Some points, one per row:
vec![1.2, -0.1, -0.3, -0.2, -1.8, 0.4, 1.0, 0.6, 0.3, -0.3, 1.6, -0.6, -2.5, -0.3, 1.3, 0.3, 2.0, 0.5, -2.6,
     0.3, 2.8, -1.2, -1.2, 1.0]
vec![-0.3, 0.1, -0.6, -0.2, 0.2, -1.0, -0.7, 0.2, 0.5, 0.4, 0.1, -0.4, 0.6, -0.5, 0.4, -0.1, -0.1, 1.1, 0.7,
     0.8, 1.9, 1.4, 0.9, -0.2]
vec![-0.1, -2.7, -1.9, -0.1, -1.1, -0.1, 0.2, 0.4, -0.7, -0.9, -1.0, 1.7, 0.9, 1.4, -1.6, 0.5, 0.1, 0.9, 3.8,
     -1.1, -2.5, 0.9, -0.1, 0.9]
vec![1.7, -0.2, -1.1, -0.6, -1.7, -0.8, 0.3, -0.1, 0.5, 1.7, 0.2, 0.7, 0.8, 0.0, 0.8, 1.0, -0.4, 0.2, -0.5,
     -0.2, 0.9, -1.1, -0.6, 0.0]
vec![0.2, -1.0, -1.7, -0.4, 0.2, 0.7, 1.1, 0.1, 1.0, 0.2, 1.1, -0.5, -0.9, 0.1, -1.0, 0.1, -1.0, -2.1, -0.7,
     -0.9, 1.1, 0.0, 0.3, 0.0]
vec![0.0, 0.2, 0.3, -0.5, 1.6, 1.0, 0.2, 0.3, 2.0, -0.5, -0.9, -0.9, 0.1, -1.1, -0.5, -0.7, -2.6, -0.2, -0.8,
     1.0, 1.0, 0.1, 1.1, -0.9]
vec![-0.7, -1.8, -2.0, 2.7, -1.6, -0.8, -0.9, 0.1, 0.0, 0.4, -1.6, 1.0, 2.3, 1.7, -1.0, -0.7, -0.4, 2.0, 2.0,
     -3.1, -2.6, 0.8, -0.9, 0.5]
vec![0.8, -0.7, -1.1, 1.0, 1.7, 0.7, -0.3, 0.5, 0.6, -0.7, 0.0, -1.1, 0.6, 0.0, 0.3, -0.5, -0.7, -0.5, -0.6,
     0.5, 1.0, 1.0, -0.1, 0.1]
vec![1.1, -1.9, -0.7, -0.1, -0.6, -0.5, 1.2, 0.9, 0.1, 0.9, 1.2, 0.8, -2.1, 1.6, 0.4, 0.3, 1.3, -0.2, 0.2,
     -2.3, 0.8, -1.6, -1.7, 1.6]
vec![0.8, 0.6, -1.7, 0.2, -1.1, -0.8, -0.2, -1.4, -1.7, 1.8, 0.0, -0.6, 0.1, -0.6, 1.2, 1.8, 2.6, -1.0, -1.2,
     0.3, 1.3, -0.1, -0.8, 0.8]
10 more points follow, each with its number after it:
vec![-0.9, -3.4, -0.7, 1.1, 1.1, -1.6, -1.7, 0.1, 0.9, -0.9, -0.1, -0.4, 1.6, 0.8, -0.6, -0.1, 1.2, 0.0, 2.0,
     0.6, -0.5, 0.6, 0.5, -0.8] 0
vec![0.4, -1.4, -1.7, 1.1, -1.1, -1.9, -1.0, 0.4, -0.5, 1.1, 0.4, 0.1, 2.1, -0.5, 0.0, 0.2, 0.2, 0.4, -1.0,
     -1.3, -0.2, -0.8, -0.3, -0.8] 1
vec![1.5, -0.2, 1.3, -0.4, -0.6, -0.2, 0.0, 1.3, -0.7, 0.0, 1.2, -0.3, -1.4, -1.0, 0.3, 0.6, 2.8, 0.3, -1.1,
     1.3, 2.0, -0.3, -1.0, -0.2] 2
vec![0.0, -0.4, -1.8, 1.1, -0.8, -1.3, 0.3, 0.1, -0.3, 0.8, 0.2, 0.9, 0.5, 0.6, -0.1, 0.0, 2.8, -0.9, -1.7,
     -1.8, 0.5, 0.1, -0.1, 0.1] 3
vec![-0.9, -2.1, -1.2, 1.1, 1.0, 0.3, 0.9, -1.7, 0.7, 0.5, -1.0, 0.8, 1.4, 2.1, -1.1, -0.3, -1.6, 0.2, 1.9,
     -0.1, -1.7, 0.9, 1.6, 0.0] 4
vec![-1.3, 1.1, 0.9, -0.4, -0.7, 1.9, 0.6, -1.1, -0.7, -1.5, -0.4, 0.3, 0.3, 0.2, -0.9, -0.6, -1.4, 0.9, 1.5,
     1.2, -0.4, 0.9, -0.5, -0.4] 5
vec![0.4, -0.2, -1.8, -0.2, 0.5, 0.2, -0.8, -0.7, 0.3, 1.0, 0.4, 0.6, 1.1, 0.0, -0.1, 0.7, -0.2, 0.4, -0.1,
     -1.9, 0.1, -0.9, -0.2, -0.2] 6
vec![1.1, 1.6, 1.6, -1.4, 0.4, 0.4, 0.1, 1.3, -2.5, -1.0, 1.0, 0.1, -1.0, 0.0, -0.3, 1.0, 3.3, 1.4, -1.4,
     -1.1, 1.3, -0.7, -0.6, 1.0] 7
vec![-1.5, -0.3, 0.6, 0.7, -1.4, 0.8, 0.2, 0.6, 0.3, -0.2, -1.8, 0.9, 1.8, 0.3, 0.3, -1.0, -4.0, -0.2, 1.4,
     0.7, -0.2, -0.2, 1.0, -1.6] 8
vec![0.0, -1.0, -1.8, 0.5, -0.8, -1.4, -0.9, -1.2, 0.3, -0.3, -0.4, 1.9, 1.4, 2.3, -0.4, -0.9, -1.1, -0.5, 2.0,
     -2.2, -1.9, 0.0, 0.1, 0.5] 9
Which of these numbered points is nearest to each point below, looking only along the 8 directions in which the first points spread most? Its number follows each.
vec![0.1, 0.9, 0.5, -1.8, 1.5, 1.4, 0.4, -1.5, 1.0, 0.0, -1.0, -0.8, 0.1, -1.2, -0.3, -0.3, -2.2, -1.2, -0.9,
     -1.1, 0.5, -1.1, 1.5, -0.6] > 8
vec![0.2, -0.9, -2.4, 0.2, 1.0, 0.7, 0.8, -0.1, -0.4, -0.1, 0.1, 0.8, -0.1, -0.6, -0.4, 0.4, -0.1, -1.5, 0.4,
     -0.8, 0.4, 0.9, -0.2, -0.5] > 6
vec![0.9, 1.1, -1.3, 0.4, -0.6, -1.2, -0.6, 0.7, -0.8, 1.0, 1.6, -0.3, -0.6, -0.8, -0.4, 0.7, 2.4, 0.3, -0.4,
     -1.1, -0.2, -1.2, -0.7, 2.0] > 3
vec![-1.0, -1.7, -3.2, 2.1, -0.8, -1.0, 0.8, -0.2, 0.3, -0.6, -0.4, 0.0, 0.0, -0.3, -0.8, -0.8, 0.5, 0.8, 1.3,
     -0.8, -1.2, 0.4, 1.1, -0.1] > 0
vec![0.9, 0.2, -1.6, -0.6, -0.5, 0.5, 0.8, 0.2, 0.0, 0.3, 0.4, -0.4, 0.8, 0.5, -1.4, -1.6, -0.7, -1.2, 0.5,
     -1.2, 0.5, 1.0, 0.1, -0.5] > 6
vec![0.2, -1.0, -0.1, 2.1, -1.0, -1.6, -0.4, 0.7, 0.6, 0.5, 0.7, -0.3, -0.5, 1.6, -0.1, 0.9, 0.3, 0.1, -1.5,
     -0.3, -0.4, -0.5, -0.8, -0.1] > 3
vec![-1.6, -0.4, 0.2, 0.0, 1.1, -0.9, 0.5, 0.3, 0.4, -2.0, -1.0, -0.6, 2.1, 1.8, -2.6, -0.7, -2.8, 0.8, 2.8,
     0.5, -2.0, 0.7, 2.0, 0.6] > 4
vec![-0.4, -1.0, -2.1, 0.5, -1.3, 0.3, 0.3, 0.4, 0.5, 1.1, 1.1, 0.1, 1.2, -0.2, -0.4, -0.5, -1.6, -1.1, 0.1,
     -1.2, -0.1, -0.7, -0.3, 0.3] > 6
vec![1.5, 2.2, 1.8, -1.8, 0.6, 1.0, 0.9, 0.8, 0.9, -0.6, 0.6, -1.5, -1.5, -0.5, 1.3, 0.0, 0.2, -0.2, -2.7,
     2.9, 3.6, -0.2, 0.5, 0.2] > 2
vec![0.5, 1.8, -1.8, 0.2, -1.2, 0.1, -0.6, -1.8, 0.3, 2.5, -0.2, -0.3, 1.9, 0.9, 1.6, 0.3, 1.6, -1.0, -1.9,
     0.6, 2.4, -0.7, 0.8, -0.2] > 1
vec![0.1, 1.2, 1.3, 0.0, 0.9, 2.0, 0.2, 0.0, -0.4, -1.2, 0.9, 0.0, 0.9, -2.5, 0.1, -1.1, -1.7, 0.3, -0.7,
     1.0, 0.1, 1.3, 1.8, -1.6] > 5
vec![-1.4, -1.3, -0.1, 0.3, 1.7, 0.1, -0.3, 1.1, -0.4, -1.5, -1.3, 0.8, 0.4, 0.8, -1.0, 0.0, -1.4, 0.4, 4.6,
     -1.1, -3.6, 0.6, -0.3, 0.5] > 4
vec![-0.1, -0.8, -1.5, 1.7, -1.4, -0.4, -1.2, 1.0, -0.9, 0.6, -1.2, 0.9, 1.1, -1.0, -0.8, -0.7, 0.8, 1.2, 1.7,
     -1.8, -2.4, 0.6, 0.6, -0.5] > 9
vec![-0.4, -1.4, -1.7, 2.1, -0.5, 0.0, 0.0, -0.4, -1.2, -1.3, 1.5, 0.7, 0.6, 2.1, -1.0, -1.6, -0.9, 0.3, 1.1,
     -1.7, -1.8, 0.0, -0.6, 0.9] > 9
vec![0.2, 1.1, 1.2, -0.1, -2.1, -0.4, -1.3, -1.2, 2.2, 1.5, 0.5, 0.6, -0.5, 0.5, 2.5, 1.9, 1.5, -1.4, -1.5,
     2.1, 1.5, -0.9, -0.4, -0.6] > 2
vec![0.6, 0.3, 0.4, -0.8, 0.5, 1.9, 1.4, -0.5, 0.0, 0.1, 0.3, -0.1, -0.5, -1.8, -0.6, 0.7, -0.7, 0.9, -1.7,
     0.6, 0.3, 0.2, 0.6, 1.3] > 5
